Some points:
c(-0.19, 0.61, 0.39, 0.83, 0.29, 1.78, 0.48, 1.75, -2.25, -0.35, -0.80,
  0.48, -1.24, -2.51, 0.11, -1.75, -0.54, 0.76, 0.79, -1.15, 1.12, 0.27,
  0.96, 0.73)
c(0.21, -1.69, -0.96, -0.61, 1.78, -0.93, -0.43, 0.80, -1.69, 0.54, 1.04,
  -0.49, 0.86, 0.11, -1.20, 1.52, -1.67, 0.51, -1.77, -0.59, -0.20, -0.20,
  1.08, 0.84)
c(1.05, 0.24, 1.66, 1.46, 0.25, 1.08, -0.50, 1.22, 0.47, 0.95, 0.64,
  0.19, -0.73, 0.40, -1.65, -0.17, -0.73, 0.00, -0.61, 0.65, 1.02, 1.37,
  0.35, 0.90)
c(-1.50, 1.00, 0.45, -0.74, -0.19, 0.40, -1.31, 1.20, 1.11, 1.19, 1.57,
  -0.92, 0.22, 0.84, -0.17, 1.34, -0.06, -1.61, 0.68, -0.76, 0.53, -0.67,
  0.10, 0.03)
c(0.28, -1.30, 0.90, 0.33, -1.17, 1.13, 1.42, 0.50, 2.16, 0.41, 0.47,
  2.16, 0.60, -0.15, -1.48, 0.44, -0.61, 1.55, 0.03, 0.08, -0.54, 1.54,
  -0.05, -1.12)
c(-1.93, -1.15, -0.63, 0.02, 0.78, 2.06, 0.51, 1.19, 0.32, -0.52, -1.58,
  -0.48, 0.05, 0.71, 0.98, -0.64, 0.45, -2.47, 0.77, 0.72, -1.14, 0.12,
  0.52, 0.47)
c(0.19, -1.09, -1.01, 1.43, -1.82, -0.79, -1.73, 0.02, -0.26, 0.13, 1.17,
  -0.57, 1.74, -1.67, -0.59, 0.18, 0.59, -0.49, 2.46, -0.80, 0.31, -0.23,
  1.16, 1.20)
c(-0.94, 0.18, 0.13, -0.62, -0.56, 0.14, 1.00, 0.25, 1.01, -0.21, -0.35,
  0.08, 0.82, -2.14, 1.98, 1.53, -2.32, -0.12, -1.20, 0.74, 0.72, 0.06,
  -0.19, 0.13)
c(-0.17, 0.77, -1.71, 1.19, -0.57, -0.08, 1.96, -1.23, -0.05, -0.25, -1.77,
  0.52, -1.48, 0.76, -0.63, 1.48, 0.35, -0.11, 0.53, -0.79, -1.28, 0.69,
  1.20, 0.53)
c(1.14, -0.27, -1.07, -1.16, 0.10, -0.82, 1.01, 1.55, 0.97, -1.28, -0.08,
  -0.47, 0.27, 0.25, 1.27, 0.91, -0.09, 1.07, 0.34, 0.58, 1.14, -1.69,
  1.66, -0.48)
c(-0.58, -0.67, 1.49, 0.43, 0.53, -1.28, -1.90, -0.09, -0.21, -3.25, 0.22,
  0.58, -0.51, 0.82, 0.23, -0.24, -0.45, 0.83, 0.19, 1.05, -0.87, 1.08,
  0.84, -1.15)
c(0.27, -0.67, -2.25, -0.85, -0.11, 0.46, 0.22, -0.56, -1.55, 0.28, 0.84,
  -0.81, -0.03, -0.60, -1.26, -1.04, 0.34, 0.47, 0.80, 0.89, -0.32, 0.61,
  0.24, -2.11)
c(-0.28, 2.10, -0.86, 0.31, -0.14, -0.24, -1.67, 1.27, 0.17, -1.43, 0.34,
  1.38, -0.27, 0.18, 1.35, 1.47, 2.06, 1.32, -0.29, -0.91, -0.21, 0.28,
  -0.74, 1.03)
c(-1.35, 1.20, 0.72, -1.85, -0.41, -1.67, 1.49, -0.16, 0.48, 0.35, 1.34,
  0.16, -0.67, 0.31, -0.18, -1.05, -0.32, -0.22, 1.82, 1.54, -0.04, 0.73,
  -0.41, 1.29)
c(-0.24, -0.70, 0.71, 1.01, 1.63, -0.75, 1.34, 0.11, -1.45, 0.44, -0.20,
  -2.39, 0.85, 0.63, 1.30, 0.93, 0.48, 1.25, 0.14, -0.19, 0.06, 2.09,
  -0.50, -0.44)
c(2.00, 0.43, 0.57, -0.20, 2.00, 0.05, 0.48, 1.11, 0.65, 0.84, 0.43,
  0.48, 2.11, -0.23, -0.01, 0.55, 1.63, -1.46, 0.83, -0.08, -0.51, 0.74,
  -1.79, 0.49)
c(-0.14, 0.44, -0.02, -0.96, 0.73, -0.39, -0.01, 0.39, 0.14, -0.66, 1.00,
  0.42, -0.47, 0.23, -1.26, -1.06, -1.02, 0.25, -0.78, 0.79, -2.66, -1.26,
  0.28, 2.08)
c(-0.27, -0.66, -1.61, 0.36, -0.20, -0.62, -0.24, -0.47, -0.51, 0.30, 0.06,
  0.29, -0.75, -0.14, 1.17, -1.71, 0.52, -0.90, -0.09, 0.76, 1.47, 1.11,
  -0.47, 0.84)
c(1.32, 0.43, 0.02, -0.71, -0.50, 0.90, -0.47, -1.88, 1.79, -0.88, 0.75,
  -1.28, 0.81, 0.68, 1.06, -1.20, -0.74, 1.51, 0.43, -1.04, 0.13, 1.92,
  -0.74, 1.51)
c(-2.47, 0.10, -0.27, -0.02, 0.45, -0.98, 1.20, -0.42, -0.29, 0.35, 0.14,
  0.65, 0.00, -1.33, -1.11, -0.43, -0.38, 0.91, 0.17, -2.04, -1.24, -0.94,
  -1.61, -0.61)
c(-1.06, 1.01, -2.00, 0.72, 1.21, -0.02, -0.88, 0.60, 1.90, -0.50, -1.64,
  -1.61, -0.11, -0.48, -2.02, -0.42, -0.61, -1.04, -0.26, 0.39, -0.13, 0.63,
  0.32, -1.49)
c(0.26, -1.95, 1.54, -1.58, -0.15, 1.19, -1.30, -0.25, -0.12, 0.66, -0.63,
  0.99, -0.31, 0.00, 1.33, 0.86, -0.89, 0.04, 0.56, -1.62, -1.29, 0.17,
  -0.11, 0.44)
c(-0.14, 0.58, 2.02, -0.40, 0.19, -0.83, -1.49, -1.39, 0.54, 1.56, -1.85,
  -1.46, -0.81, -1.06, -0.97, 0.82, 1.02, 0.54, -0.59, 0.11, -0.46, 0.03,
  1.02, 0.59)
c(-0.09, 0.09, 0.65, 0.97, -0.80, -0.11, -0.46, -1.22, -1.00, -0.86, 0.68,
  -0.68, 1.40, -0.77, 1.44, 0.13, -0.63, -1.27, -0.84, 1.02, -2.14, -0.68,
  -0.78, -1.55)
c(1.01, -0.15, -1.02, 0.62, 1.34, -2.00, 0.69, -0.85, 0.10, -0.46, -1.26,
  2.22, 1.35, -0.14, -0.29, -1.04, -0.50, -1.32, -0.73, -0.59, 1.49, -0.19,
  -0.52, 0.50)
c(-0.56, -1.36, -0.25, 0.17, -1.79, 0.82, 0.91, 0.17, -1.38, -0.56, -0.23,
  0.35, -0.18, 2.00, -1.17, 0.90, 1.71, -0.41, 0.09, 1.21, -0.19, -0.22,
  -0.25, 0.95)
c(0.66, -0.39, -1.81, -1.12, -0.77, 0.33, -1.81, 0.67, 0.14, 1.74, -0.01,
  1.11, -1.23, -0.08, 0.95, -0.22, 0.00, 0.37, -1.84, -0.26, -1.03, 0.66,
  -0.50, -0.88)
c(0.61, -1.23, 0.53, 1.45, -0.57, -0.10, -0.07, 0.16, 1.17, -1.12, -1.39,
  -0.73, -0.45, -0.64, -0.52, -0.47, 0.48, -0.34, -0.22, -0.06, -0.20, -1.95,
  -1.82, 0.63)
c(0.30, 0.37, -0.29, 0.07, 0.40, 1.97, 1.55, -1.81, 0.99, -0.22, 2.33,
  -0.34, -0.25, -0.90, 0.57, -0.06, 1.83, 0.02, -1.63, -0.06, -0.22, -0.74,
  1.71, 0.23)
c(1.31, 0.61, 0.84, -1.49, -0.71, 0.54, 0.38, -0.41, -0.77, -1.25, -0.58,
  0.02, 0.41, 1.19, -0.68, -1.00, -0.30, -2.34, -1.12, -1.97, 0.48, 0.14,
  1.17, -1.02)
c(0.64, 1.03, 0.21, -1.35, -2.10, -0.02, 0.49, -0.32, -1.20, 1.19, -1.81,
  -0.40, 1.43, -0.13, 0.20, -0.14, -0.75, 0.50, 0.30, 1.36, 0.14, -0.06,
  0.08, 0.72)
c(1.52, -0.90, 0.54, -0.43, -0.84, -2.03, 0.89, 0.50, 0.79, 0.33, 0.94,
  -1.33, -2.90, -0.31, 0.78, 0.47, -0.69, -0.81, 0.59, -1.68, 0.66, -0.28,
  -0.59, -0.84)
c(0.08, -1.20, 0.47, -0.41, 2.08, 0.34, -0.73, -2.32, 1.05, 1.49, -0.21,
  1.10, -1.07, -0.23, 0.45, 0.85, 1.44, 0.15, 1.40, 1.84, 1.47, -1.78,
  0.35, -0.13)
c(1.66, 1.20, -0.55, 0.65, 0.25, 1.26, -0.31, -0.54, -1.15, -0.30, 0.23,
  -0.52, -1.13, 1.14, -0.49, 0.63, -1.86, 0.14, 0.55, 0.70, 0.46, -1.26,
  -2.71, -0.28)
c(0.48, 0.46, 1.66, -0.76, -0.75, -0.91, 0.14, 0.41, -0.38, -0.43, 0.44,
  0.43, -0.84, -1.50, -0.37, 0.35, 2.39, -0.56, -0.97, 1.07, 1.08, 0.56,
  0.22, -1.43)
c(-0.37, 0.01, -0.07, -0.44, -0.50, -0.02, -0.58, 1.55, -0.31, 0.19, -0.90,
  -1.25, 1.18, 1.29, -0.03, -2.05, 1.48, 2.46, -1.10, -0.49, 0.39, -1.55,
  -0.58, -0.50)
c(-0.58, 1.95, -0.24, -0.10, 0.90, 1.17, -0.50, -0.74, -1.47, 0.41, -0.07,
  0.99, 0.63, 0.81, -0.21, 0.00, -0.61, 0.77, 1.76, -0.80, 0.48, -0.81,
  0.55, -2.30)
c(0.26, 0.80, 0.82, 2.86, -0.01, -1.42, 0.63, 0.59, 0.00, 1.97, 0.48,
  0.84, 0.04, 1.68, 1.66, -1.39, -0.67, 0.14, -0.27, 0.64, -1.03, -0.47,
  1.46, -0.43)
c(-2.41, -0.25, 0.31, 0.92, -0.28, 0.38, -0.40, -1.34, 0.08, -0.81, 0.27,
  0.31, 0.66, 0.99, -0.51, 0.74, -0.33, -0.09, -0.93, -0.29, 2.54, 0.19,
  -0.93, 0.58)
There is one direction along which these points spread out most. For each point below, how far along it does it lie, from 0 to 99? The average is 50, and the first point in the table lies past the average. One standard deviation of the points above along it is 16.
c(-0.17, 0.77, -1.71, 1.19, -0.57, -0.08, 1.96, -1.23, -0.05, -0.25, -1.77,
  0.52, -1.48, 0.76, -0.63, 1.48, 0.35, -0.11, 0.53, -0.79, -1.28, 0.69,
  1.20, 0.53) 66
c(-1.50, 1.00, 0.45, -0.74, -0.19, 0.40, -1.31, 1.20, 1.11, 1.19, 1.57,
  -0.92, 0.22, 0.84, -0.17, 1.34, -0.06, -1.61, 0.68, -0.76, 0.53, -0.67,
  0.10, 0.03) 37
c(-0.58, 1.95, -0.24, -0.10, 0.90, 1.17, -0.50, -0.74, -1.47, 0.41, -0.07,
  0.99, 0.63, 0.81, -0.21, 0.00, -0.61, 0.77, 1.76, -0.80, 0.48, -0.81,
  0.55, -2.30) 77
c(0.66, -0.39, -1.81, -1.12, -0.77, 0.33, -1.81, 0.67, 0.14, 1.74, -0.01,
  1.11, -1.23, -0.08, 0.95, -0.22, 0.00, 0.37, -1.84, -0.26, -1.03, 0.66,
  -0.50, -0.88) 48
c(-2.47, 0.10, -0.27, -0.02, 0.45, -0.98, 1.20, -0.42, -0.29, 0.35, 0.14,
  0.65, 0.00, -1.33, -1.11, -0.43, -0.38, 0.91, 0.17, -2.04, -1.24, -0.94,
  -1.61, -0.61) 70
c(0.30, 0.37, -0.29, 0.07, 0.40, 1.97, 1.55, -1.81, 0.99, -0.22, 2.33,
  -0.34, -0.25, -0.90, 0.57, -0.06, 1.83, 0.02, -1.63, -0.06, -0.22, -0.74,
  1.71, 0.23) 32
c(-0.14, 0.58, 2.02, -0.40, 0.19, -0.83, -1.49, -1.39, 0.54, 1.56, -1.85,
  -1.46, -0.81, -1.06, -0.97, 0.82, 1.02, 0.54, -0.59, 0.11, -0.46, 0.03,
  1.02, 0.59) 27
c(-1.93, -1.15, -0.63, 0.02, 0.78, 2.06, 0.51, 1.19, 0.32, -0.52, -1.58,
  -0.48, 0.05, 0.71, 0.98, -0.64, 0.45, -2.47, 0.77, 0.72, -1.14, 0.12,
  0.52, 0.47) 69
c(-0.58, -0.67, 1.49, 0.43, 0.53, -1.28, -1.90, -0.09, -0.21, -3.25, 0.22,
  0.58, -0.51, 0.82, 0.23, -0.24, -0.45, 0.83, 0.19, 1.05, -0.87, 1.08,
  0.84, -1.15) 52
c(0.27, -0.67, -2.25, -0.85, -0.11, 0.46, 0.22, -0.56, -1.55, 0.28, 0.84,
  -0.81, -0.03, -0.60, -1.26, -1.04, 0.34, 0.47, 0.80, 0.89, -0.32, 0.61,
  0.24, -2.11) 76
c(1.66, 1.20, -0.55, 0.65, 0.25, 1.26, -0.31, -0.54, -1.15, -0.30, 0.23,
  -0.52, -1.13, 1.14, -0.49, 0.63, -1.86, 0.14, 0.55, 0.70, 0.46, -1.26,
  -2.71, -0.28) 63
c(-0.24, -0.70, 0.71, 1.01, 1.63, -0.75, 1.34, 0.11, -1.45, 0.44, -0.20,
  -2.39, 0.85, 0.63, 1.30, 0.93, 0.48, 1.25, 0.14, -0.19, 0.06, 2.09,
  -0.50, -0.44) 51
c(0.26, -1.95, 1.54, -1.58, -0.15, 1.19, -1.30, -0.25, -0.12, 0.66, -0.63,
  0.99, -0.31, 0.00, 1.33, 0.86, -0.89, 0.04, 0.56, -1.62, -1.29, 0.17,
  -0.11, 0.44) 30
c(-0.28, 2.10, -0.86, 0.31, -0.14, -0.24, -1.67, 1.27, 0.17, -1.43, 0.34,
  1.38, -0.27, 0.18, 1.35, 1.47, 2.06, 1.32, -0.29, -0.91, -0.21, 0.28,
  -0.74, 1.03) 44
